One turn moves every row onto another: examples first, then more rows asked:
Q495: -7; 223; -140; 200; 211; 107; -95; 32; -298; 111; 245; 66; 52; -12; 141; 214; 170; -78; -30; -112; 127; 31; 13; -84; 229; -281; 40
Q830: 223; 110; -122; 150; 267; 237; -258; -141; -45; -8; -11; -144; -141; 152; -228; 21; -51; -147; -119; -51; 6; -31; 253; 36; 62; -214; -10
Q568: 64; 69; -247; 174; 292; 318; -28; -193; -101; 37; 86; -12; 17; 158; 33; -23; -3; -126; -66; 100; -16; 119; 201; 275; 206; -297; -235
Q387: -98; 85; -259; 272; 303; 216; -66; 41; -41; 20; 137; 199; 1; -70; 171; 148; 137; -243; -62; 27; -121; 79; 44; 92; 145; -348; -17
Q599: -2; 45; 123; 136; 296; 56; -151; -87; -66; 101; -166; -47; -219; 172; -135; 72; 109; 16; -66; -107; -70; 134; 87; -14; 3; -426; 124
Q797: -88; 90; -265; 252; 260; 178; -10; 43; -27; 20; 172; 169; -23; -76; 151; 130; 175; -222; -55; 0; -170; 48; 71; 134; 160; -359; -73
Q674: 30; 20; -266; 207; 241; 295; 9; -170; -108; 50; 84; 17; 17; 137; -12; -20; -11; -182; -85; 69; -20; 150; 236; 319; 146; -314; -219
Q173: 34; 62; -291; 200; 214; 306; -9; -177; -119; 34; 71; -24; -22; 135; 3; -33; -22; -131; -129; 116; 17; 108; 215; 301; 161; -294; -233
Q395: -86; -31; -200; 8; 242; 197; -20; 102; -142; 225; 257; 44; -76; 51; 44; 139; -152; -155; -34; -46; 53; 218; 42; 180; 173; -162; -99
Q128: -2; 115; -106; 111; 62; 184; -122; 26; 145; -24; 142; -51; -164; 98; -139; 121; -55; -32; -70; 99; 37; 74; 289; 254; 109; -66; -126
Q731: -7; 165; -185; 115; 86; -116; -28; -12; -178; -169; 147; -36; 47; 70; 0; 98; 166; 193; -67; -96; 32; -29; 103; -14; -145; -272; -68
Q404: 18; 102; -83; 103; 55; 185; -143; 18; 187; 1; 194; -52; -177; 111; -105; 127; -49; 8; -57; 81; 9; 81; 274; 243; 114; -102; -154
Q218: -25; 114; -78; 168; 108; 199; -132; -1; 152; -30; 184; -74; -165; 75; -129; 136; -41; -12; -76; 86; 35; 55; 306; 300; 94; -109; -129
Q669: 23; 35; 114; 151; 255; 47; -153; -86; -59; 110; -151; -84; -192; 122; -154; 37; 137; 37; -93; -173; -68; 103; 163; -40; 19; -413; 104
Q74: 43; 161; -160; 137; 97; -146; -14; 29; -160; -172; 168; -53; 68; 49; -4; 81; 120; 182; -70; -84; 37; -40; 44; 41; -157; -285; -72
Q158: 46; 172; 224; 373; 259; 145; -216; -109; -35; 129; 22; 30; -110; 123; -104; 41; -14; -76; 33; 107; -25; -64; 245; -40; 138; -249; -73
Q931: -30; -3; 89; 180; 241; -59; -55; -48; -201; 60; -25; 66; -4; 147; -84; -80; -167; 48; 50; 5; -127; 54; 44; -92; -166; -316; -147
Q987: 6; 167; -171; 114; 84; -134; -16; 30; -179; -151; 151; -11; 72; 98; 18; 106; 133; 186; -53; -82; 4; -14; 95; 8; -153; -302; -60
Q376: 36; 178; 244; 365; 213; 140; -221; -101; -3; 113; 27; 5; -103; 114; -116; 21; -32; -50; 12; 138; -3; -37; 225; -48; 134; -237; -71
Q505: 45; 191; 221; 327; 228; 147; -209; -83; -1; 143; 2; 53; -81; 131; -149; 73; -1; -81; 33; 159; 8; -46; 222; -64; 119; -254; -45
Q488: -104; 89; -274; 233; 322; 202; 9; 32; -33; 41; 140; 185; -21; -56; 170; 108; 129; -199; -55; 65; -150; 71; 13; 136; 151; -359; 2
Q392: -199; -31; 69; 117; 130; -23; -56; -76; -271; -114; -20; -71; -104; 105; -79; -58; 195; 98; -55; -96; 24; 180; -84; 28; 40; -319; -136
Q194: 31; 239; -118; 191; 210; 87; -78; 64; -283; 106; 229; 36; 48; -5; 191; 208; 148; -76; -64; -91; 113; -2; -14; -42; 207; -249; 62
Q169: -131; -32; -195; 22; 234; 222; -18; 65; -145; 181; 228; 54; -69; 36; 37; 136; -158; -151; -21; -56; 28; 245; 25; 217; 148; -186; -108
Q31: -100; -20; -201; 25; 197; 194; 12; 71; -175; 211; 176; 48; -83; 69; 87; 101; -150; -158; -67; -35; 18; 236; 27; 200; 167; -136; -92
Q869: 12; 241; -101; 156; 208; 50; -95; 37; -312; 115; 287; 78; 46; 21; 184; 201; 154; -61; -87; -75; 115; 9; 36; -17; 200; -272; 58
Q265: 38; 169; -146; 133; 116; -158; -15; 35; -162; -147; 207; -21; 89; 79; -5; 55; 143; 173; -72; -106; 0; 6; 95; 25; -158; -274; -42
Q270: -200; 55; -167; 173; 218; 22; -183; 56; -179; -251; 222; 57; 13; -69; -23; 122; 163; -147; -107; -44; -25; 12; -108; -51; 30; -153; -91
Q403: -143; 90; -184; 183; 181; 50; -193; 41; -139; -305; 201; 31; 5; -51; 5; 75; 194; -105; -43; -53; 0; 27; -113; -57; 67; -134; -78
Q171: -138; 83; -163; 213; 212; 27; -147; 67; -166; -257; 229; 50; -4; -59; -36; 73; 200; -157; -46; -54; -11; -22; -120; -68; 67; -149; -41
Q760: 36; 173; 243; 333; 235; 158; -228; -80; 36; 118; 9; 52; -68; 147; -89; 68; -24; -38; 13; 130; 39; -35; 206; -73; 124; -264; -86
Q967: -210; -22; 65; 158; 128; -47; -56; -80; -267; -155; -12; -77; -62; 141; -108; -8; 207; 77; -79; -53; 79; 158; -89; 45; 18; -298; -129
Q49: 7; 222; -142; 170; 208; 77; -76; 63; -307; 124; 260; 55; 73; 37; 138; 221; 177; -69; -45; -100; 152; 11; 24; -48; 199; -271; 10
Q91: -89; -28; -172; -9; 179; 193; -32; 67; -178; 238; 251; 55; -99; 58; 70; 110; -140; -168; -69; -28; 15; 209; 44; 175; 154; -172; -144
Q774: -36; -35; 101; 199; 265; -37; -35; -41; -178; 97; -16; 74; 36; 146; -95; -97; -133; 27; 33; -21; -71; 91; 53; -82; -202; -314; -167
Q615: -21; 95; -65; 141; 95; 185; -113; 21; 182; 17; 188; -76; -170; 76; -99; 124; -63; 4; -82; 92; 31; 74; 295; 278; 109; -106; -112
Q788: 177; 56; -137; 124; 323; 243; -255; -168; -37; -8; -5; -147; -121; 147; -200; 38; -81; -105; -188; -44; 9; -24; 268; 42; 28; -193; -65
Q984: 210; 101; -122; 134; 310; 226; -242; -195; -46; -34; 53; -151; -110; 172; -238; 28; -32; -107; -136; -31; -1; -40; 267; 95; 53; -199; -43
Q925: 16; 47; 139; 137; 325; 56; -169; -113; -102; 123; -126; -54; -238; 121; -143; 62; 115; 18; -115; -120; -68; 53; 109; -50; 17; -411; 101
Q515: -45; -31; 66; 159; 269; -60; -15; -80; -209; 51; -51; 60; -28; 152; -81; -82; -138; 58; 55; -6; -121; 63; 61; -60; -174; -316; -148
Q927: -221; 22; 91; 125; 165; -38; -98; -108; -277; -146; -8; -59; -33; 136; -91; -19; 196; 81; -26; -61; 34; 203; -85; 30; 81; -299; -80
Q907: -32; -27; 80; 178; 256; -58; -16; -58; -208; 101; -37; 50; 3; 125; -133; -66; -118; 39; 50; 34; -85; 77; -12; -49; -179; -344; -166

Q403 moves to Q387
Q615 moves to Q376
And these:
Q599 moves to Q967
Q91 moves to Q404
Q505 moves to Q907
Q218 moves to Q158
Q568 moves to Q788

One turn moves every row onto another: examples first, then more rows asked:
Q636: 43; 148; 121; 47; 71; -37; 255; -104; 87; 72; -178; -245; -54
Q355: 11; -64; 63; 16; -151; 51; 84; 134; 100; -132; -257; -275; 248
Q935: 155; 136; -244; 104; -38; 104; 35; -190; 142; 133; -118; -324; -36
Q430: 16; 4; -220; 29; -128; -63; -80; -16; -1; -14; -221; -397; -178
Q554: -96; -17; 135; 102; -147; 15; 133; 130; -20; -118; -239; -369; 29
Q220: 50; -34; 3; 51; -157; 16; -136; -19; 240; -69; -198; -333; -215
Q725: 121; 156; -221; 74; -29; 114; 36; -168; 106; 179; -122; -355; -87
Q66: 49; 127; -39; -65; 118; 105; 138; -68; 235; 167; -2; -444; 130
Q148: -28; -76; 169; -84; -143; 114; -67; 128; -10; 80; -273; -341; 55
Q164: 25; 19; -3; 90; 120; 116; 239; -84; 198; 12; -11; -400; 174
Q544: 42; -18; -16; -78; -149; 71; -176; 35; 243; 25; -221; -331; -194
Q917: 77; 168; -27; -73; 110; 119; 144; -32; 217; 134; -44; -491; 149
Q848: -113; -33; 134; 176; -124; 23; 125; 157; 49; -86; -199; -370; -7
Q934: 136; 102; 57; -11; 65; -22; 216; -111; 196; 41; -196; -151; 132
Q733: -3; 36; -15; -61; 131; 179; 193; -16; 190; 137; -27; -409; 184
Q827: 14; 145; 4; 40; 111; 65; 185; -100; 184; 125; 17; -489; 27
Q868: -114; -116; -53; -34; 37; 157; 203; -27; 0; 150; -45; -343; 74
Q416: 4; -80; 51; 70; -137; 62; 62; 159; 192; -101; -225; -259; 243
Q660: -65; 206; -34; 27; 41; 37; 203; 107; 181; -106; -27; -313; 143
Q852: 83; 107; -36; 69; 105; 56; 172; -133; 259; 60; 12; -426; 141
Q132: 82; 60; -202; 24; -159; -70; -91; -43; 37; -40; -163; -353; -181
Q502: 39; 179; 8; 44; 107; 71; 189; -68; 165; 89; -25; -537; 41
Q919: 59; -15; -268; -120; -126; 2; -129; 36; 67; 49; -249; -344; -55
Q161: -57; 62; 39; 44; 129; 140; 239; -42; 121; 105; -10; -469; 53
Q556: 97; -36; -28; -1; -144; 89; -201; -69; 255; -98; -225; -313; -89
Q697: 106; -4; 97; -119; -197; 40; -142; 80; -40; 58; -218; -308; -45
Q106: -111; -18; 92; -83; -114; 118; 41; 256; 85; 87; -236; -341; 87
Q56: 51; 151; 82; -142; 80; 30; 188; -27; 125; 190; -203; -212; 29
Q414: 109; 139; -30; 57; 97; 69; 175; -100; 238; 24; -26; -476; 168
Q317: 108; -47; -272; 37; -134; -61; -92; -52; 101; -93; -231; -322; -11
Q498: 88; 61; -232; -128; -150; -14; -140; 14; 63; 46; -185; -324; -115
Q461: -13; -94; 197; 132; -156; 28; -1; 42; -22; -68; -244; -365; -12
Q213: 42; -3; 14; 27; -139; 83; -187; -59; 187; -62; -216; -375; -202
Q242: -75; -144; -52; 92; 25; 112; 243; -92; 10; 38; -33; -334; 94
Q557: 144; 138; -246; 28; -29; 132; 17; -155; 143; 182; -132; -323; -27
Q541: -47; -157; -93; -12; 27; 148; 194; -67; 71; 78; -48; -284; 199
Q368: 54; -15; -19; -83; -138; 129; -225; -21; 218; -7; -235; -343; -140
Q301: -91; -7; 100; -108; -136; 101; 58; 221; 8; 21; -265; -343; 110
Q259: 197; -60; 58; -33; -215; 9; -139; 10; 44; -65; -214; -233; 92
Q62: 124; -25; 118; 75; -212; -31; -88; -8; -47; -81; -191; -315; -81
Q315: 80; -135; 128; 28; -154; 68; -53; 45; 94; -67; -270; -268; 200
Q829: -80; 216; -47; -60; 47; 72; 182; 147; 175; -39; -39; -313; 154
Q9: 148; 23; -246; -21; -161; -55; -123; -54; 119; -69; -178; -283; -37
Q303: 102; -58; -44; -21; -163; 44; -176; -13; 306; -59; -221; -279; -94
Q798: -107; 234; -17; 4; 48; 51; 208; 135; 136; -55; -26; -342; 72

Q557 moves to Q935
Q556 moves to Q213
And these:
Q554 moves to Q301
Q544 moves to Q303
Q416 moves to Q848
Q430 moves to Q919
Q66 moves to Q852
Q56 moves to Q934
Q62 moves to Q697
Q414 moves to Q502
Q315 moves to Q461
Q829 moves to Q660
Q161 moves to Q733
Q242 moves to Q868
Q498 moves to Q9

One turn moves every row onto another: examples first, then more rows asked:
Q953: 163; 74; -215; 73; 201; -113; -247; -113; 109; -72; -35; 225; 152; -288; 416; 204; 45; -285; 138; 143; -70; -4; -69; 173; 7; 10; 111; 58; 104; 22; 30
Q304: 70; 18; 240; -45; 116; 32; -130; -48; 130; -147; 83; 299; 207; -200; 226; 216; 142; -170; -120; 149; -66; 372; 33; 87; -21; 59; -37; 55; -10; -150; 54
Q254: 154; 172; 93; 258; 50; 56; -78; -223; -33; 41; 162; 81; 336; -214; 64; 222; -78; -262; -64; -72; 30; 63; 77; 35; 166; -157; -24; -21; -1; 53; -39
Q228: -33; 297; 69; 47; 98; 195; -142; -40; 38; 147; 206; 164; 219; -202; 195; -23; 40; -82; 46; -46; -97; -14; 17; 262; -86; -22; -243; -74; -29; -132; -173
Q251: 186; 113; 171; 120; 134; -69; -60; -255; 9; 140; 165; 430; 79; -4; 122; 196; -70; -209; 27; 243; 13; -20; 57; -27; 17; -234; 69; 10; -45; -113; -244
Q478: -160; 183; 59; 91; -172; 75; -19; 10; 19; -19; 208; 316; 166; -206; 142; 254; 5; -304; -192; 146; -148; 57; 18; -68; 136; 6; -110; -68; -77; -89; -178
Q723: 263; 96; 307; -29; 159; -99; -10; -171; 16; -16; 121; 373; 108; -132; 167; 275; -87; -136; 97; -55; -35; 49; -64; -22; 89; -121; 0; -97; 54; -166; -116
Q123: 125; -53; 403; -8; -29; -48; -143; -126; 110; 37; 16; 239; 158; -161; 222; 204; 67; -231; 95; -112; 131; 110; 24; 114; -13; -78; -68; -30; -46; -92; -164
Q586: 58; 117; -29; -21; -49; -1; -44; -42; -9; 51; 135; 521; 86; -296; 89; 249; 35; -312; -93; 227; -111; 70; 107; 29; 8; -104; -146; 169; -122; -178; -278
Q946: 9; 268; 9; 36; 19; 166; -45; -1; 117; 0; 367; 168; 180; -245; 170; 353; 43; -272; -220; 63; -10; 103; 15; -20; -82; -112; 18; -152; -42; 81; -106
Q137: -26; 230; -93; 52; 6; -5; -74; -202; 251; 107; -52; 200; 181; -246; 113; 370; 118; -106; 50; 222; 215; -113; -28; 46; -149; 85; 225; -19; -125; -91; 4
Q447: 144; 98; 68; -139; 255; 47; -42; -14; 9; -91; 159; 425; 94; -334; 139; 262; 22; -234; 48; 207; -170; 235; 122; 86; -10; -117; -56; 85; 54; -80; -103
Q77: 13; 181; -182; 36; 7; -138; -138; -287; -68; 69; 38; 276; 214; -53; 287; 226; -13; -142; -115; 297; -73; -88; -192; 86; -71; 134; 111; 79; 73; -212; -178
Q926: -117; 167; -143; 27; -21; -146; -163; -71; 23; 77; 73; 347; 160; -269; 200; 128; 66; -154; 61; 19; -5; -143; 33; 224; 105; 62; -27; -243; 3; -349; -34
Q157: 169; 32; 205; 124; 37; -110; -171; -236; 20; 193; 160; 64; 294; -268; 180; 265; 41; -340; -18; -19; 93; 161; 58; 139; -108; -185; 42; -12; -36; 15; -211
Q435: 80; 61; -71; 130; 109; 48; -161; -136; 194; -97; -77; 102; 203; -208; 228; 258; 78; -140; 10; 196; 109; -80; -161; 148; 22; 228; 138; 102; 57; -115; 49
Q712: -9; 123; -260; -7; 57; -140; -323; -130; 46; 49; 2; 457; 173; -313; 352; 134; 154; -274; 183; 49; 98; -20; 33; 168; 31; -79; 10; 15; 19; -181; -130
Q208: -73; 47; 59; -233; 38; -80; -6; -70; 126; 102; -114; 148; 62; -209; 239; 121; 185; -166; 158; 122; -94; -43; 93; 142; -87; 120; 125; -146; 40; 15; -31
Q533: 111; 50; -53; -91; 224; -46; 108; -167; -118; 2; 63; 129; -26; -97; 171; 169; 15; -74; -117; 142; 38; 72; -92; 42; -33; 197; -20; 53; 76; 60; -122
Q582: 83; 310; -351; -1; 104; -6; -115; -183; 48; 7; 36; 239; 269; -258; 177; 210; 123; -149; 21; -261; 74; 28; 84; 82; -74; 18; 33; -8; -55; -88; -13
Q118: -128; 203; -179; -11; 4; -98; -81; -167; -211; 163; 40; 302; 245; -103; 285; 190; 44; -178; 33; -31; 36; 330; 10; 56; 9; 74; -67; 27; -21; -21; -219
Q511: 34; 56; 83; 235; -44; 19; -12; -176; -30; 48; 33; 291; 128; 51; 27; 156; -37; -251; -61; 76; 123; 25; 161; -5; 186; -109; 20; 30; -101; 3; -140
Q778: -56; 315; -73; 29; 3; -104; -59; -100; 215; 168; 110; 252; 158; -291; 129; 225; 3; -120; 68; 139; -76; -222; 46; 123; -82; -23; 169; -259; -42; -121; 83
Q659: 151; 116; 86; 8; 9; 63; -146; -84; 197; 13; 212; 245; 205; -201; 203; 310; 188; -223; -294; 89; 134; 260; 15; 72; -228; -44; -3; 43; -162; -73; -64
Q573: 188; 294; -99; -201; 58; 110; -53; -216; 92; -25; -83; 375; 151; -297; 204; 293; 57; -24; 121; 84; 67; -226; -94; 9; -31; -15; -57; 56; -8; -82; -23
Q421: -66; 292; 246; -43; 106; 132; -91; -299; 170; 58; 39; 237; 185; -221; 189; 71; 205; -1; 47; 217; 77; 21; -99; -114; -98; 27; -100; 76; -78; -61; -137
Q84: 181; 221; -59; 44; 55; 72; -218; -203; 53; 122; 81; 353; 177; -158; 363; 19; -42; -131; -16; 174; -101; -2; -2; 30; -58; -69; -218; 234; -28; 159; -19
Q681: -178; 168; -167; 96; 39; 113; -220; -97; 113; -36; 12; 200; 133; 18; 365; 63; 21; -222; 90; 126; -74; -96; 132; 161; -61; 3; 32; -39; 11; 110; -36
Q274: 32; 173; -9; 41; 97; -78; -252; -307; 101; 194; 67; 116; 358; -324; 256; 81; 218; -135; -22; 145; -111; -13; -3; 166; -145; 108; -26; -73; -49; -343; -87
Q989: 71; 305; 22; -63; 37; -224; 137; -137; 55; 180; 7; 181; 69; -217; 155; 166; 113; -131; -60; -78; -138; 140; -38; 44; -241; 5; 24; -95; -202; -19; -118

Q573 moves to Q208
Q447 moves to Q304
Q421 moves to Q989
And these:
Q953 moves to Q435
Q723 moves to Q123

